One hidden turn or mirror swaps the rows below in pairs. Which row is each named row swapped with?
Rume: [ 0.98 -2.93 -0.27  0.58 -0.11  1.67 -0.78 -2.50  0.18  0.07  3.27 -0.45
 -2.60 -0.38  0.09  1.10 -2.33]
lali: [ 1.23 -2.53 -4.59  1.05 -1.45  0.79 -0.09  0.56 -2.43 -0.59  1.07 -1.07
  0.21 -0.73  0.47  1.77 -0.59]
pup: [ 1.63 -2.68 -3.75  0.46 -2.02  1.18  0.95  1.24 -2.01 -0.24  1.58 -1.84
 -0.21 -0.26 -0.93  1.62 -1.93]
zek: [ 0.34 -1.72 -2.38  1.14 -0.04  0.57  0.83 -1.86 -2.89  1.67 -1.47 -3.88
 -0.73 -1.92 -0.61  2.08  0.17]
lesi: [ 1.32 -1.58 -2.26  2.78  0.12  0.29  0.77 -3.29 -1.57  0.72 -0.63 -5.24
 -1.14 -1.97 -0.11  0.94 -0.13]
Bilum: [ 1.84  1.90 -1.28  0.73 -0.65  0.58 -0.57 -0.34 -1.07 -0.36  0.45  0.39
 -0.26 -1.29 -0.04  1.54 -1.09]
dezu: [ 2.25  0.37  0.47  0.56  2.31  2.18  0.46 -1.67 -2.18 -0.26  1.61 -2.09
 -2.21 -1.27 -1.50  2.71 -0.16]
zutom: [ 2.16  1.03 -1.99 -0.79  0.76  2.07 -0.39 -1.19 -2.56  1.55  0.60 -1.35
 -4.00 -0.51  0.27  0.45  1.29]
relu: [ 1.05 -1.78 -2.41  2.21 -0.36  0.46  1.32 -2.83 -2.03  0.64 -0.62 -5.11
 -1.41 -2.12 -0.34  1.22  0.35]
fegup: [ 1.04 -0.29  0.32  1.17 -0.66 -1.54  1.11 -0.77 -2.55 -0.82  1.56 -3.74
 -1.07 -0.62 -1.49  0.90 -3.21]
Reniv: [ 0.15  0.94 -3.01 -1.10  0.11  2.57  0.00 -2.44 -1.49  1.31  3.79 -2.91
 -1.68 -0.79  0.23 -0.38  0.78]
todu: [ 0.59 -1.97 -4.33  1.27  0.14  0.61 -1.35  0.07 -0.99 -0.56  1.03 -0.63
  0.42 -0.80  1.63  1.34  0.39]
parap: [ 2.41 -1.29 -2.75  2.25 -1.15  0.05  0.55 -3.01 -1.99 -0.46 -0.45 -5.45
 -1.25 -0.29  1.00 -0.05 -0.14]
siken: [ 0.99  2.09 -2.82  2.35  1.20  1.88  0.08 -0.61  0.67  1.18  1.09 -0.60
 -1.15  1.32 -1.06  0.17 -0.93]
zod: [ 0.91  0.03 -2.42 -0.54 -0.08  1.23 -0.36  0.83 -0.21 -1.71  0.90 -2.59
 -0.39  0.52  1.38 -1.92 -2.84]
Natuk: [ 1.62 -1.80 -0.63 -0.52 -0.56  2.16 -1.65 -1.90  0.16 -0.63  2.35 -0.38
 -1.49 -0.17  1.33 -0.27 -2.56]
kedi: [ 0.46  0.91 -2.90  2.27  2.17  2.70  0.04 -1.23  0.60  0.70  2.07 -1.62
 -1.04  2.41 -0.39 -0.53 -0.71]
sisol: [ 0.83 -2.14 -4.54  1.48 -0.34  0.42 -1.82 -0.36 -0.95 -0.53  0.68 -0.64
 -0.03 -0.03  1.50  0.87  0.52]
bem: [ 0.75 -1.63 -2.77  3.06  1.17  1.11  0.97 -0.70 -0.59  0.78  2.31 -2.06
 -4.53  1.85 -1.26  0.91 -0.02]
Suza: [ 1.58 -2.81 -1.02  1.69  0.10  1.71 -0.29 -3.16  0.15 -0.11  3.37 -1.56
 -3.51  0.31 -0.50  1.82 -1.56]
Raku: [-0.67 -1.41 -4.34  1.75  1.29  0.95  1.43  1.24 -1.80  1.55  0.56 -2.13
 -1.87  1.53 -1.13 -0.42 -0.03]
vif: [ 2.74 -1.97 -0.09  1.07  1.55  0.58 -0.44 -1.35 -1.95  0.25 -1.75 -3.09
 -3.88  0.90  0.44  0.37 -0.17]
Lukup: [ 2.69 -0.03  0.44 -1.05  1.79  2.05 -0.65 -1.45 -3.80  0.52  1.21 -1.54
 -1.45  0.83 -0.50  1.63 -0.14]
gov: [ 0.59  1.24 -3.31  1.57  1.81  2.76 -0.10 -0.85  0.74  1.31  1.72 -1.24
 -0.74  1.75 -0.65 -0.35 -0.56]
zuk: [ 2.54  0.11  0.48  0.95  2.49  1.32  0.56 -1.85 -1.43 -0.63  1.61 -2.56
 -2.47 -0.98 -1.57  2.82  0.26]
Peda: [-0.66 -0.20 -1.44  0.53  0.11  0.53  1.57 -2.43 -1.85 -0.09  4.29 -4.72
 -1.28 -0.78 -1.34 -0.47 -1.07]
papo: [ 0.53 -1.31 -2.54  1.91  2.36  2.81  1.27 -1.05 -1.02  0.59  1.90 -3.10
 -1.45  3.46 -1.41 -0.44 -1.31]
mobor: [ 0.73 -3.61 -3.67  0.86 -0.72  0.82  1.06  0.37 -3.31 -0.60  1.39 -2.07
 -0.96  0.76 -1.11  2.03 -2.24]
nur: [ 2.03  1.62 -0.29  1.22 -0.94 -0.11  0.09  0.07 -0.90  0.01  0.13 -1.25
 -0.61 -1.14 -0.75  2.18 -2.20]
Nupos: [ 0.53 -2.66 -4.07  2.04  1.02  0.05 -1.91 -0.66 -0.74 -0.96 -0.20 -2.32
 -0.57  1.14  1.35  0.66  0.80]
botak: [-0.97 -0.91 -0.64  0.84  0.04  0.00  1.38 -1.96 -2.45 -0.78  3.72 -4.86
 -1.74 -0.12 -1.01 -0.11 -2.36]
tabap: [ 1.31 -1.72 -0.47 -0.83 -0.69  1.52 -1.35 -2.05 -0.48 -0.60  1.86  0.06
 -1.34 -0.01  1.30 -0.22 -2.83]
fuvom: [ 0.98  0.49 -2.21  3.27  1.01  1.10  1.44 -0.69  0.72 -2.10  1.04 -4.83
 -1.77 -0.31 -1.29 -0.20 -0.89]
fub: [-0.26 -1.40 -3.38  0.50  1.39  1.44  0.74  0.61 -3.61  2.20 -0.68 -1.62
 -1.29 -0.52 -1.09  0.47  0.53]
gune: [-0.83 -0.70 -1.19  0.55  0.07  0.74  1.34 -1.75 -1.90 -0.33  3.97 -5.35
 -1.18 -0.53 -1.36 -0.98 -1.10]
ves: [ 2.28  0.96 -0.17  1.29  2.47  1.53  0.79 -0.68 -0.84 -1.41  1.13 -2.79
 -2.79 -1.13 -1.30  2.27  0.37]
kovir: [-0.89 -1.03 -4.18  1.27  1.67  0.71  1.03  1.56 -2.64  1.11  0.56 -1.71
 -1.64  1.52 -0.85 -0.50  0.06]
Retig: [ 3.24 -0.43 -2.50  0.67 -1.16 -0.69  0.54 -2.77 -1.99 -1.15  0.29 -4.90
 -1.25  0.95  1.18 -0.72 -0.37]
daso: [-0.92 -0.37 -1.14  0.36 -0.04 -0.19  1.54 -1.73 -1.71 -0.18  3.86 -4.95
 -1.17 -0.88 -0.72 -1.11 -1.73]
Veno: [-0.52  0.39 -2.12 -0.63  0.60  1.59  0.34 -2.77 -1.40  0.72  4.05 -4.18
 -1.62 -0.91 -0.15 -1.40  0.03]
Gope: [-0.54 -0.58 -0.49  0.80 -0.41 -0.28  1.39 -2.13 -2.26 -0.41  3.78 -4.97
 -0.32 -0.50 -0.24 -0.35 -1.50]
zok: [ 1.66 -2.60 -1.30  2.61  1.99 -0.14 -0.75 -1.28 -1.70  0.00 -0.95 -2.86
 -2.86  1.81  0.87  0.12  0.89]
sib: [-0.75 -0.74 -4.01  0.81  1.41  0.44  0.72  1.36 -2.98  1.62  0.92 -1.67
 -1.46  1.37 -1.31 -0.02  0.27]
dizek: [ 1.17 -2.24 -1.47 -0.64 -0.56  2.11 -1.47 -1.49 -0.64 -1.17  1.75 -1.03
 -0.58 -0.71  1.00 -0.80 -3.50]
beb: [ 0.70 -1.01 -0.92 -1.20 -0.71  2.14 -1.73 -1.17 -1.00 -0.67  1.79 -1.02
 -1.29  0.18  1.73 -0.92 -3.23]
Nilem: [ 2.61 -1.52  0.17  1.29  1.27  0.32 -0.60 -1.07 -2.75  0.58 -1.72 -2.78
 -3.67  0.42  0.28  0.49 -0.04]
Sedad: [ 1.36 -1.85 -0.54 -0.75 -0.73  1.10 -1.64 -1.28 -0.20 -0.84  2.08 -0.68
 -1.54 -0.52  1.14 -0.59 -3.37]
Muta: [ 2.55 -0.59 -2.12  0.15 -0.87  0.67 -0.60 -2.20 -3.01  0.00 -0.37 -4.96
 -1.14  1.51  1.93 -0.82 -0.30]
Bese: [ 2.97 -1.21 -0.14  0.62  1.27  0.04 -0.99 -1.27 -2.90  0.29 -1.30 -2.30
 -3.58  0.05  0.39  0.75  0.73]
zomit: [ 1.04  1.24 -3.18  1.69  1.25  0.61  0.86  0.22  0.78 -2.71  0.76 -4.12
 -1.32  0.08 -0.59 -0.59 -1.47]

mobor is swapped with Muta
Veno is swapped with Rume
kedi is swapped with dezu
ves is swapped with siken
parap is swapped with lali
kovir is swapped with Nilem
lesi is swapped with todu
relu is swapped with sisol
dizek is swapped with Gope
zok is swapped with fub

